[[ 1.68  2.35  1.96 -1.19  3.75 -5.65  2.92]
 [-0.39 -1.36 -0.12 -0.26  0.74  0.59 -1.50]
 [-2.62 -4.15 -2.97  1.60 -4.79  8.27 -5.20]
 [-2.57 -5.81 -2.35  0.70 -1.70  7.03 -6.69]
 [ 0.32 -2.98  1.75 -2.10  7.31 -3.97 -2.73]
 [-0.96 -5.75  0.48 -1.57  6.18 -0.25 -6.05]
 [-0.18 -1.10  0.02 -0.24  0.92  0.19 -1.23]
 [ 0.50 -2.76  1.73 -2.07  7.23 -4.08 -2.45]
 [-0.24 -1.19 -0.04 -0.28  0.95  0.34 -1.32]
 [-0.76 -0.82 -1.05  0.62 -2.12  2.79 -1.17]
 [ 1.66  1.88  2.06 -1.35  4.13 -5.78  2.56]]
:
[[ 1.68 -0.39 -2.62 -2.57  0.32 -0.96 -0.18  0.50 -0.24 -0.76  1.66]
 [ 2.35 -1.36 -4.15 -5.81 -2.98 -5.75 -1.10 -2.76 -1.19 -0.82  1.88]
 [ 1.96 -0.12 -2.97 -2.35  1.75  0.48  0.02  1.73 -0.04 -1.05  2.06]
 [-1.19 -0.26  1.60  0.70 -2.10 -1.57 -0.24 -2.07 -0.28  0.62 -1.35]
 [ 3.75  0.74 -4.79 -1.70  7.31  6.18  0.92  7.23  0.95 -2.12  4.13]
 [-5.65  0.59  8.27  7.03 -3.97 -0.25  0.19 -4.08  0.34  2.79 -5.78]
 [ 2.92 -1.50 -5.20 -6.69 -2.73 -6.05 -1.23 -2.45 -1.32 -1.17  2.56]]

[[-1.60  3.01 -2.54 -2.15  2.28 -5.14 -2.09 -1.49 -1.53  3.86  2.98  1.85]
 [ 3.86 -4.87 -2.77 -0.66  0.63  2.80  1.45 -2.37  3.16  2.90  2.01 -2.48]
 [ 0.21 -1.70  2.26  2.82 -3.54  6.02  3.55  2.31  1.94 -2.81 -3.50 -1.88]]
:
[[-1.60  3.86  0.21]
 [ 3.01 -4.87 -1.70]
 [-2.54 -2.77  2.26]
 [-2.15 -0.66  2.82]
 [ 2.28  0.63 -3.54]
 [-5.14  2.80  6.02]
 [-2.09  1.45  3.55]
 [-1.49 -2.37  2.31]
 [-1.53  3.16  1.94]
 [ 3.86  2.90 -2.81]
 [ 2.98  2.01 -3.50]
 [ 1.85 -2.48 -1.88]]

[[-0.54 -3.37  5.09 -2.67 -3.25 -6.18 -0.13 -5.47 -0.54 -1.27 -3.12 -3.06
  -2.86 -0.55 -0.77 -1.61]
 [-2.82 -0.69 -3.62 -1.23 -0.63 -1.57 -1.54 -0.70 -1.54 -2.36 -2.78  0.57
  -1.11 -0.86 -2.21 -1.14]
 [-0.27  0.46  0.28  1.72  2.12  0.38 -1.42 -3.41  1.07  0.50 -1.10  2.32
  -0.03  0.03 -1.24 -2.16]
 [ 0.95  0.54  2.54  1.93 -7.06 -7.41  4.20 -2.71 -1.83 -2.25 -4.34 -1.05
  -1.73 -0.85  0.48 -2.44]]
:
[[-0.54 -2.82 -0.27  0.95]
 [-3.37 -0.69  0.46  0.54]
 [ 5.09 -3.62  0.28  2.54]
 [-2.67 -1.23  1.72  1.93]
 [-3.25 -0.63  2.12 -7.06]
 [-6.18 -1.57  0.38 -7.41]
 [-0.13 -1.54 -1.42  4.20]
 [-5.47 -0.70 -3.41 -2.71]
 [-0.54 -1.54  1.07 -1.83]
 [-1.27 -2.36  0.50 -2.25]
 [-3.12 -2.78 -1.10 -4.34]
 [-3.06  0.57  2.32 -1.05]
 [-2.86 -1.11 -0.03 -1.73]
 [-0.55 -0.86  0.03 -0.85]
 [-0.77 -2.21 -1.24  0.48]
 [-1.61 -1.14 -2.16 -2.44]]

[[ 1.12  3.50]
 [-1.52 -5.09]
 [ 2.13 -6.07]
 [ 1.13 -0.47]
 [ 0.57  4.89]
 [-0.46  3.28]
 [-4.26  7.13]]
:
[[ 1.12 -1.52  2.13  1.13  0.57 -0.46 -4.26]
 [ 3.50 -5.09 -6.07 -0.47  4.89  3.28  7.13]]

[[ 1.28 -0.82]
 [ 0.12 -3.69]
 [-1.95 -6.48]
 [-0.72 -0.80]
 [-2.57 -3.38]]
:
[[ 1.28  0.12 -1.95 -0.72 -2.57]
 [-0.82 -3.69 -6.48 -0.80 -3.38]]

[[ 1.60 -0.65  4.00 -2.07]
 [-5.94 -1.29  4.27  4.28]
 [ 1.84 -0.68  2.98 -3.08]
 [-5.60 -1.32  4.09  3.82]
 [ 1.81 -0.86  3.37 -3.04]
 [ 1.14 -0.77  3.67 -1.88]
 [ 1.86 -0.91  3.38 -3.15]
 [-3.17  0.08 -5.05  2.88]
 [-3.64 -3.96  2.48 -1.52]]
:
[[ 1.60 -5.94  1.84 -5.60  1.81  1.14  1.86 -3.17 -3.64]
 [-0.65 -1.29 -0.68 -1.32 -0.86 -0.77 -0.91  0.08 -3.96]
 [ 4.00  4.27  2.98  4.09  3.37  3.67  3.38 -5.05  2.48]
 [-2.07  4.28 -3.08  3.82 -3.04 -1.88 -3.15  2.88 -1.52]]
